Read these off the matrix that follows.
1) Which number is the entry just left of -5?
2) Which number is the entry just right of 14?
3) Which number is the entry just right of the largest entry?
4) Which number is the entry just right of -29?
array([[ 19,  14, -16, -25,  21,   0,   5,  24,   6, -14, -10,  13, -28,
         19],
       [-17, -15,  20,  -6, -46, -24, -18, -33,  -1, -37, -42,  -6,  36,
        -47],
       [-11, -29,   3,   8, -26,  -5,  -3, -10, -16,   0,  -4, -26,  13,
        -10]])
1) -26
2) -16
3) -47
4) 3

-0.659   0.043  -2.102   5.361  -0.975   1.340   1.851   1.294  -5.170   2.812   4.642  -0.668  -1.546   4.129   1.265
-0.748   2.861   0.971   0.488  -3.997   0.594  -0.911  -2.284   0.508  -3.906   6.885  -0.138   3.939  -2.571   0.958
 0.241  -2.444  -1.997   2.466   2.916   0.192   1.747   2.647  -3.295   4.842  -3.444  -0.269  -4.230   4.421  -0.123
 0.006   1.986   2.267  -3.570  -2.122  -0.521  -1.990  -2.583   4.190  -4.819   1.452   0.435   3.889  -4.858  -0.261
 0.894  -1.007   1.700  -5.228   2.136  -1.387  -1.422  -0.428   4.713  -1.415  -6.524   0.677   0.141  -3.050  -1.543
 0.169   1.630   2.362  -4.238  -1.497  -0.810  -2.097  -2.334   4.698  -4.591   0.059   0.538   3.548  -4.891  -0.522
-0.623   2.837   1.338  -0.383  -3.814   0.393  -1.198  -2.492   1.405  -4.373   6.059  -0.026   4.177  -3.247   0.731
-0.704   2.913   1.030   0.271  -4.002   0.521  -0.947  -2.352   0.747  -3.985   6.711  -0.134   4.004  -2.726   0.975
-1.002   1.966  -0.881   4.159  -3.363   1.314   0.736  -0.650  -3.379  -0.634   7.961  -0.650   1.526   1.232   1.596
 1.005  -2.290   0.498  -3.652   3.706  -1.228  -0.379   1.054   2.675   1.366  -8.148   0.537  -2.177  -0.445  -1.549
Indices start at 0.
The entry directly above 1.526: 4.004
Report the entry just left of -2.290.
A: 1.005
Report the bottom-right entry.
A: -1.549
The minimum is -8.148
The entry directly above the largest entry: 6.711
The entry directly above 0.241 is -0.748
The top entry of the column that holds the largest entry -> 4.642
Report the entry at row 0, column 1.
A: 0.043
The entry directly above 0.169: 0.894
Report the entry directly below 1.747.
A: -1.990
Report the entry in row 2 and column 0.
A: 0.241
Report the entry directly below 0.971.
A: -1.997
Report the entry in row 0 and column 0.
A: -0.659
The entry just left of 0.271: 1.030
Report the entry just left of the smallest entry.
A: 1.366
Report the entry directly below 6.885.
A: -3.444
The entry directly below 2.466: -3.570
Report the entry directly above -8.148.
A: 7.961
The entry just left of -1.997: -2.444
Report the top-right entry.
A: 1.265
Report the entry just right of the largest entry.
A: -0.650
The entry just left of 2.837: -0.623
The entry at row 1, column 1: 2.861
Report the entry directly above 4.421.
A: -2.571
Report the entry just right of -3.906.
A: 6.885
The entry in row 1 and column 2 -> 0.971
Report the entry just left of 4.159.
A: -0.881
Report the entry directly above -0.261.
A: -0.123
The entry in row 0 and column 2 -> -2.102
Report the entry directly below 0.747.
A: -3.379

Read these off the table that follows. Indices start at 0.
1) The entry in row 0 and column 0?
2) The entry in row 0 and column 2?
3) The top-right entry?
[[ 37 801 345 669 153 345 905 578]
 [122 787 335 666 167 361 869 580]]
1) 37
2) 345
3) 578
